In the rows, 128 means zero.
Each named turn below is shown by a few rows before and after it. Which turns, in which order, take the first row of each later pair to the second? The first pair is answered.
H (before -> after):
[ 70 136 110 103 184 128 151 157  75 181 101 129 126] -> [107 118  81  59 160 134 198 129 140 136 106 179 140]
[115 129 173 177 114 145  82 125 121 140 118  86 152] -> [ 88 133 128 135 131 124 119 146  74 174 117  90 129]
[160 113 129 135 102 137 149 110 167  87 141 152 141] -> [142 124 172 179 118 148 101 110 141 103 142 122 143]
G (before -> after):
[144 143 111 144  96 140 129 146  79 139 153 122 115] -> [118 149 172 122 148 152 132 137  89 142 100 123 142]
[ 88 102 157 116 118 106 136 126 113 137 122 124 148] -> [113  94 157 137  97 115 124 117 142 116 138 132 160]
[173 119 151 156  99 147 116  98 146  92 128 128 139] -> [136 119  91 137 113 113 135 147  69 142 139 111 104]
[169 138 140 117 134 144 148 144 153 120 136 161 105] -> [153 140 116 114 136 136 156 158 125 138 141 155  93]
U (before -> after):
[136 143 166 165 104 145  99 134  97 122 173  85 112] -> [ 93 148 169 104 154 125 140 147  72 153 138  91 115]
[122  96 109 117  78 102 166 138 157 100 129 131 123] -> [118 104 120 169  69 101 125 147 134 113 149 102 114]
[132 117  43 118 120 102 142 161  75 177 154 142  95] -> [142 111  33 108 115 109 150 154  91 162 164 148  96]
[132 138 134 146 134 111 123 136 110 133 126 108 118] -> [121 130 132 119 139 117 137 131 113 133 106 119 126]

Between the rows of a pair lie 2 to 3 turns.
[131 143 103 171 114 124  97 144  74 143 158 116 126] -> [113 147 178 133 167 147 112 118 112 129  99 120 159] => U, G, H
[161 113  59 134  36 104 162 107 140 105 152 140  88] -> [ 75 142 183 136 159 112 135 114  74 175  55  87 115] => U, G
[141 103 144  78 153 152 151  71 163 119  99 153 145] -> [166 107 138 179  99 150  77  86 134 118 158 115 134] => H, H, G
[143 116 118  92 112 145 142  94 184  96 120 155 139] -> [120 130 135 176 111 128  74 126 100 152 144  86 121] => U, H
[ 93 147 164 207 134 122  57 153  56 165 131  61 109] -> [143 115 167  71 148 152 161  74 219  74  85 165 165] => U, H, H
[117 142 101 111 156  98 157 157  80 140 137 105 135] -> [154 131 168 143 153 135 126 108 154  85 126 124 169] => G, U
[124  94 115  50 147 145 194 105 169 119 103 177 133] -> [169  98  99 194  60 148 105 116 148 110 189 129 114] => G, U
[141 151  92 114  80 129 140 124 125 135 172 123  96] -> [145 157 120 146  80 141 106 110 131 125 175 109 103] => H, H
[120 139 186 146 149 136 114 115 143 110  91 128 151] -> [150 132 153 176 105 132  97 112 154  94 132 129 139] => H, G
[163 123 156 188 107 144  89 116 163  92 139 130 137] -> [ 96 136  85 108 142 103 162 172  78 154 126 126 102] => G, U
[ 93 123 159 106 199 132 121 115 138 159  74 146 130] -> [113 127  59 135 125 106 120 155  89 176 143 134  86] => G, G
[145 111 136  87 151 128 138 108 161  85 109 154 144] -> [168 113 112 141 106 128 108 116 151  78 153 143 124] => G, H
[171 138  94 145  65 135 121 111 190  99 165 150 122] -> [113 144 179  88 161 145 139  90 194 119  82 149 155] => G, G
[125 133 104 143 113 107 133 148  71 155 142 105 121] -> [150 123  81 132  87 108 153 143 103 129 155 124 120] => H, U
[158 118  98 122 104 128 149 120 166 110 154 146 132] -> [ 98 136 166 136 162 128 116 134 109 149 112 113 138] => U, H, G
[121 113 118 104 137 114 161 149  78 175 147 134  96] -> [164 103 185 138 138 153 135  95 162 118 133 150 141] => G, U
[130 136 181 114 149 146 127 104 137 115 101 152 153] -> [160 131 149 172  94 141  93 115 114 115 151 129 128] => U, H, G
[141 136 168 170 119 133  73 123 127 126 141 115 146] -> [148 136 140 171  96 122  84 134 114 129 164 115 128] => H, G, G
[113 154 188 113 180 143 123 115 160 103  66 129 143] -> [172 143 122 175  83 138  98 125 174  75 142 127 124] => H, G
[ 60 141 107  91 160  93 157 172  75 186 114 103  85] -> [ 55 146 184 104 195 114 137 151 107 168  80  96 118] => G, H, H
[148 115 155  70 140 125 203  92 184  88  83 170 151] -> [152 136 232 171 145 144 111  79 170  91  91 120 166] => H, U
[123 144 142  88 178 134 137 148 137 161 135 158 140] -> [136 140 158 102 168 146 121 137 159 147 130 164 152] => H, H
[139 127 122 161 126 113 104 143  97 138 156  98 105] -> [169 114 122 128 112 129 129 119 168 103 146 139 124] => G, U, G
[173 122 112 111  96 141 162 108 183  82 138 161 141] -> [128 132 181  95 160 146 153 101 174 104  88 146 162] => G, G, H
[100 139 137 115 186 122 150 171  65 173 104 100 134] -> [123 142 196 173 174 147 102 128 106 134 105  97 160] => G, H
[159 123 131  76 216 123 162 116 110 116  47 140 155] -> [214 120 137 138 158 146 121  82 169  62  89 144 167] => H, U
[145 101 174 180 122 182  90  97 213  88 103 123 152] -> [131 109 110 226  82 161  62 149 129 134 157  88 109] => U, G
[154 132 118 168  74 148 100 157 135 129 197 110 140] -> [110 134 112  55 147 137 183 165 133 153 125 146 151] => G, U
[106 164 113 149 145  95 105 163  52 163 138 104 101] -> [150 145 156  87 156 125 145 105 186  88  98 168 154] => U, G
[145 142 199 134 165 161 106  94 157 119  95 109 140] -> [190 127  91 122  90 150 151 107 180  97 160 130 113] => H, U, G
[108 118 107 101 139  97 169 152 105 160 129 116 123] -> [128 117  89 127 103  97 156 150 108 141 162 116 111] => H, H, G
[137 139  75 164  87 119 106 165  58 177 185 113 102] -> [ 85 144 189  81 200 152 136 126 112 171  76 136 150] => H, U, G
[107 127 131  73 163 112 170 132 103 138  96 134 116] -> [171 122 139 137  97 134 128 101 165  77 135 145 132] => H, U
[109 140 196 180 154 145  64 123 101 137 114  88 128] -> [ 98 130  80 104 143 108 141 174  60 173 137 102  91] => G, G, H
[140 102  75  84 103 124 179 155 121 140 149 159 122] -> [145 102 168  93 135 154 152 114 175 112 105 163 164] => G, H
[131 145  64  67 124 108 185 107 144 135 138 178 127] -> [153 140  70  78 117 117 177  93 165 116 141 181 138] => G, G
[ 98 151 125 105 153 140 145 125 172 118 114 148 138] -> [114 146 100 111 128 141 145 134 173 109 137 153 131] => G, G, H
[124 131  90 112 118 128 158 147 132 148 128 137 116] -> [111 133 124 105 141 131 155 144 128 157  99 130 123] => U, G
[ 96 134 128 117 158 137 111 138 105 161 112 131 106] -> [129 136 144 167 118 154  80 122 131 130 136 122 115] => G, H, G
[133 116  46  55 116 104 206 150 146 122 133 167 110] -> [ 95 147 174 206 145 120  58 147  67 162 132  70 117] => H, H, H
[116 124 134 133 149 117 107 136 112 148 134  88 120] -> [140 118 124 153 129 116  94 126 126 131 148  93 113] => G, G
[133 128 109 186  75 117  86 142  90 145 175  93 118] -> [ 74 128 105  70 157 115 166 146  88 176 101 126 123] => G, H
[174 136 104 169  93 141 111 112 177 108 163 120 127] -> [121 147  95 167 124 117 108 156  89 166 154  83 100] => H, H
[104 103 192  82 185 164 116 115 107 125  70 143 148] -> [189  89 108 158  63 159  84 121 125  86 168 143 121] => U, G, H
[157 127 106 143 104 141 143 111 163 115 156 147 138] -> [121 140 131 178 130 134 102 137 107 159 155 102 131] => H, H
[149 122  74 114 106 124 165 137 127 137 144 149 116] -> [138 137 131 183 119 136 104 134  91 155 151 105 119] => H, H, H
[111 111  53  84 123 105 148 145  90 163 149 132 108] -> [ 87 113 124  60 178 122 160 120 123 151  99 146 146] => U, G
[134 129 135 143 142 105 123 142  91 164 121 108 103] -> [158 116 123  98 137 115 161 111 156 122 114 154 118] => U, H
[136 117  87  84 104 135 200 136 134 150 121 119 118] -> [179 116 151 152  87 164 139  92 185 111 129 102 137] => G, G, H
[118 140 148  93 158 126 168 127 133 130  81 166 145] -> [126 140  83 110 121 102 167 159  89 148 133 159 110] => G, G
[151 125  77 110  62 116 148 161  86 136 176 125  68] -> [187 114 174 116  74 161 133 104 181  64 143 148 127] => G, G
[107 139 173 135 183 155 106 110 137 148  97 119 135] -> [159 126 139 152 126 160 101 100 181 105 136 133 136] => H, G
[ 87 127 168  84 176 150 128 128 121 143  72 130 168] -> [135 124 187 152 133 170  80 106 155 107 112 126 173] => H, U, H
[129 121 159 153 138 135  86 119 154 120 117 129 137] -> [141 113 124 161 109 131  86 134 144 119 146 131 123] => U, G
[ 67 136 153  89 181 113 146 174 110 151 101 102 166] -> [131 123 172 121 134 140 128 123 198  78 124 127 197] => U, H
[ 91 152 157 113 178 148 139 102 150 153  57 124 148] -> [115 157 171 196 142 158  81 103 148 143  96  97 145] => U, U, U
[162 133  55 105 152  94 152 173 100 120 119 140 128] -> [160 134 146 113 190 129 126 128 161  93  80 145 169] => G, H
[135 132 121 202 116 120 103  97  78 125 152  91 112] -> [117 123 101  82 161 113 195  96 119 124 104 146 125] => U, U
